(in the rows, 128 means zero)
Each path below is one point turned by a fixed rotation once a step. After each direction that follows a path, write how fast that rotation turns it, in deg/step (0 if it stays still).
Each turn is a multiple of 5 degrees from 10 to 175, or 0.

[116 117 123 118 150 130 140 121 131 131 134 123 122 123 113 115 111 123
 123 125 125 128 141 135 123 111 130 119 128]
[117 125 138 120 138 129 142 124 115 137 132 131 128 120 134 124 111 129
 111 135 128 136 136 146 112 119 127 118 134]
[125 111 127 121 146 135 134 125 136 133 133 131 132 122 124 124 113 123
 123 127 118 135 156 136 118 118 133 120 132]
[115 124 128 112 142 123 137 124 121 140 133 128 126 121 122 118 114 132
 118 137 129 133 135 135 114 119 133 106 120]
[126 121 129 122 140 126 141 125 125 144 136 132 134 122 133 126 118 124
 122 137 121 139 152 141 113 112 131 132 134]
[127 113 122 118 145 125 133 125 127 131 128 135 129 121 119 125 110 130
 119 140 114 132 138 135 120 119 145 110 123]
[118 126 122 119 147 121 145 123 119 142 136 125 125 125 122 120 117 125
 123 140 129 132 138 136 118 106 132 131 129]
[128 116 128 126 136 127 140 123 120 130 126 137 132 120 128 129 108 126
 113 138 111 135 138 149 119 117 138 122 136]
[121 116 122 121 156 132 140 122 129 129 134 126 121 124 114 119 109 125
 122 130 127 128 140 132 123 113 136 123 130]
[112 125 131 120 134 125 142 123 114 135 130 128 127 122 130 121 110 126
 112 135 125 134 134 147 115 115 125 117 136]
[129 114 134 124 149 138 139 122 134 132 134 132 130 119 123 125 112 124
 119 126 120 134 151 140 117 120 135 124 136]
[112 120 126 111 142 128 134 127 123 134 130 128 123 123 123 117 111 129
 117 134 127 133 137 134 117 116 130 105 122]
Directions:
[131 127 129 125 131 130 129 127 133 126 129 129 125 126 121 124 128 130
 131 124 126 125 125 127 130 128 131 125 120]	135
[121 125 129 127 129 131 131 133 133 126 129 124 131 126 131 132 129 136
 130 131 129 122 127 131 128 127 131 130 128]	0
[125 127 127 125 120 127 125 130 125 126 123 130 128 128 130 128 126 129
 126 129 123 128 124 132 129 126 126 121 125]	175

[142 125 137 140 134 132 129 136 118 130 136 122 115 125 111 125 117 142
 130 140 150 141 127 120 125 119 126 142 136]
[136 125 138 135 133 133 130 141 117 135 139 122 111 124 112 127 117 147
 131 142 146 139 129 124 126 119 126 141 137]
[132 125 137 132 135 137 130 143 119 138 140 119 111 119 109 124 116 148
 132 140 139 139 129 128 127 120 123 137 139]
[133 127 130 132 137 140 128 139 121 136 139 117 116 116 105 120 115 144
 135 136 136 140 128 129 128 119 118 137 139]
[138 128 126 135 136 140 128 134 119 132 138 119 120 115 102 118 116 140
 134 135 141 143 128 125 127 119 116 137 138]
[142 128 128 137 131 138 129 131 116 130 139 123 121 118 104 122 118 140
 129 135 149 142 130 121 126 122 116 139 137]
[143 125 135 136 130 136 130 134 114 132 139 124 118 120 107 127 118 141
 125 137 153 141 130 122 125 126 119 139 136]
[140 121 140 134 133 135 132 138 117 135 138 120 114 121 111 129 114 142
 124 139 149 139 128 126 127 128 122 138 135]
[139 120 140 135 138 134 130 140 121 135 137 115 113 119 111 125 111 143
 129 139 142 140 125 129 127 125 122 138 135]
[138 124 135 138 140 134 128 138 123 132 137 114 115 120 109 121 112 142
 134 139 138 142 124 127 128 117 123 140 136]
[138 129 130 138 137 135 128 136 121 130 138 119 116 121 107 119 117 143
 136 138 140 143 127 122 126 113 123 142 137]
[136 131 128 135 132 137 128 136 116 132 140 125 116 121 107 122 121 145
 134 138 145 141 131 120 126 115 121 140 139]
Directions:
[124 125 133 123 128 130 130 133 127 134 129 126 124 126 129 132 126 131
 125 129 126 125 129 133 130 133 128 125 128]	65
[127 127 127 126 121 128 126 124 133 133 126 128 125 126 133 131 127 121
 127 129 125 129 126 123 128 125 127 126 131]	0

[131 118 129 137 126 126 106 128 137 136 128 123 124 122 104 137 136 138
 130 112 137 133 124 129 123 120 137 133 118]
[130 133 131 140 139 127 114 125 135 137 136 140 132 120 111 138 139 136
 136 121 127 120 125 144 116 124 141 135 121]
[128 141 132 135 124 119 107 126 139 133 129 129 122 115 104 126 138 135
 141 117 130 120 122 132 130 134 135 132 130]
[133 127 123 129 128 127 111 125 139 139 127 123 129 119 103 135 129 130
 127 106 138 125 127 134 120 123 136 135 116]
[131 126 128 147 135 122 108 125 138 139 131 137 126 117 115 142 135 137
 138 123 124 122 131 136 122 123 137 134 116]
[126 140 131 132 127 126 113 124 135 128 130 129 125 119  97 133 144 136
 141 124 130 123 117 133 128 125 137 127 122]
[133 137 126 134 130 129 109 124 139 136 126 132 129 117 103 130 127 124
 126 106 131 118 131 139 118 131 134 132 123]
[131 123 123 136 127 123 103 129 142 137 127 129 124 113 114 140 132 133
 141 122 125 119 132 129 130 124 135 137 114]
[128 138 123 136 130 129 119 118 133 132 128 130 128 124 100 140 138 135
 142 123 129 127 122 132 120 121 141 125 112]
[129 138 133 143 128 132 104 125 136 128 126 136 125 118 102 130 133 125
 129 114 123 119 131 138 123 129 129 128 127]
[130 128 121 122 123 130 108 132 142 134 125 128 129 111 108 138 133 127
 139 119 126 115 127 134 129 125 137 139 117]
[133 138 118 142 128 128 117 116 136 136 121 131 127 121 108 138 128 133
 143 119 126 126 132 128 119 126 143 127 112]
Directions:
[131 121 124 131 130 129 127 132 127 130 126 127 128 127 130 128 124 133
 130 131 131 132 130 125 127 129 132 126 120]	100
[128 130 127 125 129 127 125 122 130 131 128 124 131 128 133 127 123 127
 130 123 131 124 130 121 131 126 128 132 126]	95

[132 125 123 126 124 120 128 117 126 119 122 130 117 122 125 125 145 124
 135 139 141 128 148 125 131 115 153 140 123]
[124 127 113 134 120 120 130 117 117 125 133 127 120 117 133 122 139 126
 136 128 143 121 150 129 125 115 145 134 113]
[119 136 110 128 121 122 118 116 119 116 133 128 128 119 131 113 134 110
 141 134 135 125 147 129 122 122 139 128 120]
[132 128 111 121 114 120 125 114 123 123 125 117 126 121 126 116 134 112
 140 143 136 133 146 125 124 126 142 134 135]
[133 119 106 132 111 123 134 114 125 124 128 126 122 126 124 117 141 124
 139 137 142 136 142 122 123 136 138 137 120]
[118 121 116 140 122 126 125 116 132 119 121 138 122 119 122 118 147 118
 139 134 137 131 148 125 124 136 140 135 121]
[123 127 120 139 118 117 126 119 133 129 117 134 128 112 122 123 136 113
 136 131 144 130 148 129 119 117 143 139 130]
[134 135 114 138 112 114 125 119 127 120 129 133 126 126 121 120 132 115
 136 128 149 128 139 123 119 115 138 142 119]
[131 133 123 133 114 123 119 116 124 112 129 126 116 133 121 121 142 112
 143 129 140 120 141 122 127 124 144 135 124]
[128 125 116 129 112 124 129 115 127 128 120 116 115 124 128 123 141 113
 141 123 142 119 146 130 126 127 147 126 125]
[125 129 105 126 116 123 131 120 133 122 118 126 124 123 130 115 134 109
 135 128 143 128 141 133 121 129 139 126 109]
[128 130 117 123 124 124 127 119 136 112 114 127 125 125 124 117 139 110
 133 146 139 133 142 128 126 124 145 138 117]
Directions:
[124 123 130 133 129 132 129 126 126 129 129 127 123 127 129 130 134 133
 130 124 127 123 131 128 130 132 130 126 126]	90

[128 149 136 121 137 121 116 121 133 131 128 134 125 134 125 106 137 125
 145 143 134 120 137 120 140 132 138 128 121]
[132 145 136 120 138 118 126 123 127 124 124 131 122 131 121 113 138 123
 148 145 134 121 143 130 145 136 136 134 123]
[132 137 134 107 133 115 130 120 122 129 128 133 120 128 119 114 133 122
 144 143 128 117 141 129 147 137 131 132 126]
[129 136 134 105 129 120 123 120 129 138 131 134 121 131 116 112 127 122
 146 146 127 116 135 118 143 135 127 126 124]
[129 138 134 116 132 124 119 123 138 138 129 126 120 135 118 113 127 120
 150 151 136 122 137 120 139 137 126 123 123]
[133 136 132 119 135 120 126 119 135 133 130 123 115 133 122 117 129 119
 147 151 141 123 141 132 140 144 130 124 127]
[133 135 131 110 135 115 127 112 130 135 135 126 115 130 128 114 130 121
 137 145 136 118 137 132 140 146 136 122 130]
[129 142 133 111 135 118 118 113 133 139 138 132 120 132 129 107 131 125
 136 141 132 117 131 122 138 139 138 120 128]
[129 148 135 122 138 121 115 119 136 132 131 131 123 135 128 107 136 125
 142 144 137 121 135 122 138 135 139 125 124]
[132 147 135 121 140 118 124 121 128 124 127 130 121 132 125 111 139 124
 144 144 137 121 142 130 144 138 139 131 124]
[132 141 135 108 135 114 129 119 121 128 128 135 121 128 123 112 136 124
 142 141 128 116 140 129 146 137 136 133 126]
[129 139 135 106 131 119 122 121 127 136 130 137 123 131 117 110 130 124
 145 144 126 116 136 118 144 132 130 129 124]
Directions:
[128 130 127 131 131 127 125 123 132 130 132 125 126 129 135 126 128 129
 123 127 132 129 125 130 124 132 133 123 131]	40
[131 125 127 125 129 124 135 126 123 124 127 127 125 125 129 131 129 127
 126 127 128 127 131 136 131 133 129 130 130]	90

[124 139 132 120 137 126 121 126 122 112 112 142 124 141 120 124 134 108
 134 134 121 138 145 136 116 132 124 130 129]
[124 135 137 119 127 121 117 130 118 108 123 133 121 140 128 131 131 107
 144 140 120 138 143 128 116 127 133 128 131]
[117 136 136 120 137 127 119 127 128 110 113 130 108 142 132 130 131 113
 135 141 128 135 141 136 118 126 131 134 129]
[116 130 132 123 134 126 119 130 130 115 113 132 121 139 126 122 135 102
 135 140 130 134 147 127 115 125 135 120 132]
[124 131 132 122 133 131 123 132 129 112 118 136 115 146 134 122 133 109
 144 126 122 130 151 134 119 124 138 126 123]
[128 132 136 122 139 125 123 122 128 115 116 141 119 141 121 121 134 102
 137 135 122 136 139 141 118 128 131 124 124]
[127 134 139 122 128 125 118 127 127 109 120 133 121 142 126 130 131 102
 147 137 121 133 134 128 119 130 142 125 128]
[119 140 135 122 137 131 119 125 132 109 107 134 116 144 126 130 131 109
 136 133 126 132 136 133 119 135 135 135 129]
[119 137 131 122 132 126 119 132 124 112 111 137 129 140 121 124 133 104
 137 134 125 135 146 123 114 133 132 124 134]
[124 137 133 119 131 127 122 132 120 108 118 137 118 145 132 128 131 114
 143 130 118 135 150 133 117 127 129 133 127]
[122 134 136 120 137 121 119 124 122 113 117 136 117 137 123 125 133 107
 134 144 125 141 142 139 116 124 125 128 129]
[119 130 137 122 129 124 117 131 127 111 120 128 115 141 133 129 131 105
 143 142 126 133 143 127 118 123 140 123 130]
Directions:
[128 130 128 128 129 132 130 128 129 125 127 127 121 132 134 131 127 134
 130 123 126 126 129 132 130 128 128 135 125]	145
[123 128 130 129 128 129 125 127 132 127 125 122 124 127 129 132 127 127
 126 134 133 126 122 125 128 130 133 129 131]	80

[121 149 109 125 118 147 139 126 113 116 131 121 119 126 119 128 129 127
 141 130 144 112 113 126 122 120 122 128 135]
[113 145 115 132 127 147 135 130 109 129 136 131 118 123 125 130 118 125
 134 131 140 109 112 128 123 114 128 127 142]
[125 142 127 133 123 151 139 124 112 135 144 133 115 116 136 130 116 127
 132 137 135 115 115 132 130 112 122 128 145]
[137 148 123 127 112 148 145 121 118 122 144 124 114 119 133 131 124 127
 139 138 133 120 120 135 130 116 115 129 139]
[127 150 114 125 111 144 143 131 121 113 138 120 117 127 120 133 125 123
 143 133 141 115 118 130 127 118 118 128 136]
[112 147 117 126 121 146 138 134 118 125 135 127 120 127 118 128 122 126
 135 135 146 108 110 124 126 117 126 126 141]
[118 143 123 129 126 152 138 120 110 135 137 131 119 117 130 123 122 131
 130 137 141 112 109 126 128 116 124 128 143]
[133 146 119 131 120 152 140 115 108 126 139 128 115 115 136 129 123 128
 138 133 132 119 118 134 126 116 119 130 139]
[131 150 114 131 116 144 143 131 116 116 142 125 113 124 128 137 120 122
 143 130 133 118 122 136 125 114 119 129 138]
[119 147 122 126 115 142 142 140 125 123 142 126 117 129 121 133 118 123
 137 138 142 110 114 129 129 115 122 127 142]
[118 144 126 123 117 149 141 124 120 130 138 127 121 121 125 122 126 131
 131 142 146 110 108 123 132 117 121 126 141]
[126 147 116 126 121 153 139 113 107 126 133 125 119 117 130 124 130 131
 136 133 140 116 112 128 125 119 120 128 137]
Directions:
[132 129 132 126 121 125 132 133 136 125 132 126 127 131 126 130 127 126
 130 132 128 129 130 129 132 128 125 128 128]	70
[123 129 123 130 130 125 126 136 128 125 127 129 127 132 123 132 124 124
 130 124 128 126 129 128 125 127 131 128 128]	90

[139 119 101 128 131 126 137 136 120 120 114 129 126 131 121 122 132 137
 140 121 123 117 123 123 133 141 123 116 139]
[143 112 114 133 126 117 139 131 116 123 115 137 127 122 117 123 128 136
 128 124 136 121 126 125 130 141 110 116 128]
[139 116 103 131 131 125 133 133 122 124 114 129 130 129 116 122 133 134
 141 122 120 115 118 123 135 140 124 118 135]
[142 109 114 135 126 117 133 127 117 129 116 135 128 119 116 121 129 132
 130 123 136 122 122 124 129 142 113 114 122]
[141 114 105 133 129 124 128 129 122 129 117 128 132 128 114 122 133 129
 140 121 119 114 116 124 139 141 126 120 131]
[141 109 113 133 128 117 128 125 115 134 119 131 127 119 118 120 128 127
 131 120 139 123 119 124 131 142 117 114 121]
[144 116 105 133 129 121 124 126 120 132 123 127 130 129 115 124 133 125
 137 118 121 115 116 124 144 141 128 122 130]
[142 111 112 130 129 115 124 125 114 136 125 128 123 121 121 119 128 124
 131 116 142 126 120 124 133 142 120 114 122]
[147 119 105 131 129 118 122 126 118 133 128 127 126 133 118 126 131 124
 135 117 124 117 120 124 148 140 127 124 131]
[141 114 110 126 132 115 123 128 112 134 128 125 119 126 126 119 126 126
 131 114 145 127 124 123 135 141 120 114 127]
[150 123 104 127 128 116 126 129 116 129 130 127 122 137 121 127 128 127
 132 118 127 118 126 124 150 138 123 126 134]
[141 117 109 122 133 115 126 133 113 127 127 125 116 128 128 118 125 129
 133 114 143 127 127 122 134 140 118 115 132]
Directions:
[131 130 127 121 129 124 124 130 127 124 134 123 124 130 131 127 124 128
 127 127 129 129 132 127 129 129 128 133 125]	20
[126 128 126 125 132 129 128 131 129 131 125 126 125 128 132 128 129 130
 133 130 132 135 126 126 124 129 130 122 123]	170

[134 128 124 127 129 124 124 124 138 150 131 108 122 121 142 129 101 126
 132 140 128 128 129 122 118 141 118 116 121]
[134 138 115 134 138 134 122 118 128 140 125 116 115 118 140 129 110 120
 123 140 120 127 137 116 114 134 122 117 112]
[122 132 119 138 130 115 125 116 138 142 120 116 119 115 138 129 108 123
 130 135 126 130 140 125 123 142 112 114 119]
[131 130 117 139 144 129 124 112 129 137 117 116 113 122 141 127 113 116
 129 129 126 129 148 132 123 135 128 115 113]
[130 122 126 132 133 118 123 118 141 142 124 112 122 126 145 125 106 121
 136 132 134 137 144 136 118 140 123 115 122]
[143 126 123 127 139 133 119 119 130 142 125 118 116 120 147 126 113 118
 131 137 128 138 144 125 112 130 132 116 117]
[128 124 129 128 126 118 117 118 140 143 123 120 122 116 142 129 111 124
 132 141 124 140 138 121 109 132 119 111 123]
[133 126 122 134 139 128 115 112 129 142 114 124 114 113 138 133 118 119
 129 137 119 132 139 119 121 127 130 107 117]
[120 120 129 136 135 118 115 113 141 144 117 116 122 124 139 135 108 124
 133 131 121 130 133 131 123 132 124 105 123]
[139 124 122 132 146 132 115 118 130 145 125 118 118 123 144 132 108 120
 134 130 125 126 132 129 128 131 136 106 117]
[129 128 127 131 134 123 115 122 141 143 136 116 127 126 147 129  99 128
 131 135 125 131 127 127 115 135 124 108 121]
[140 137 116 132 140 128 117 118 130 141 133 125 118 110 143 129 109 124
 127 138 125 128 131 117 120 135 127 110 116]
Directions:
[127 127 125 127 126 129 119 126 129 128 124 128 123 129 129 125 122 126
 128 130 131 126 130 125 126 135 130 126 130]	0
[132 131 125 129 134 136 127 127 122 126 127 129 125 129 128 128 131 125
 125 128 126 126 130 126 127 124 134 129 124]	175
[128 124 129 129 132 129 129 128 128 128 127 124 129 134 129 128 126 127
 131 122 131 126 129 137 133 129 132 127 128]	70
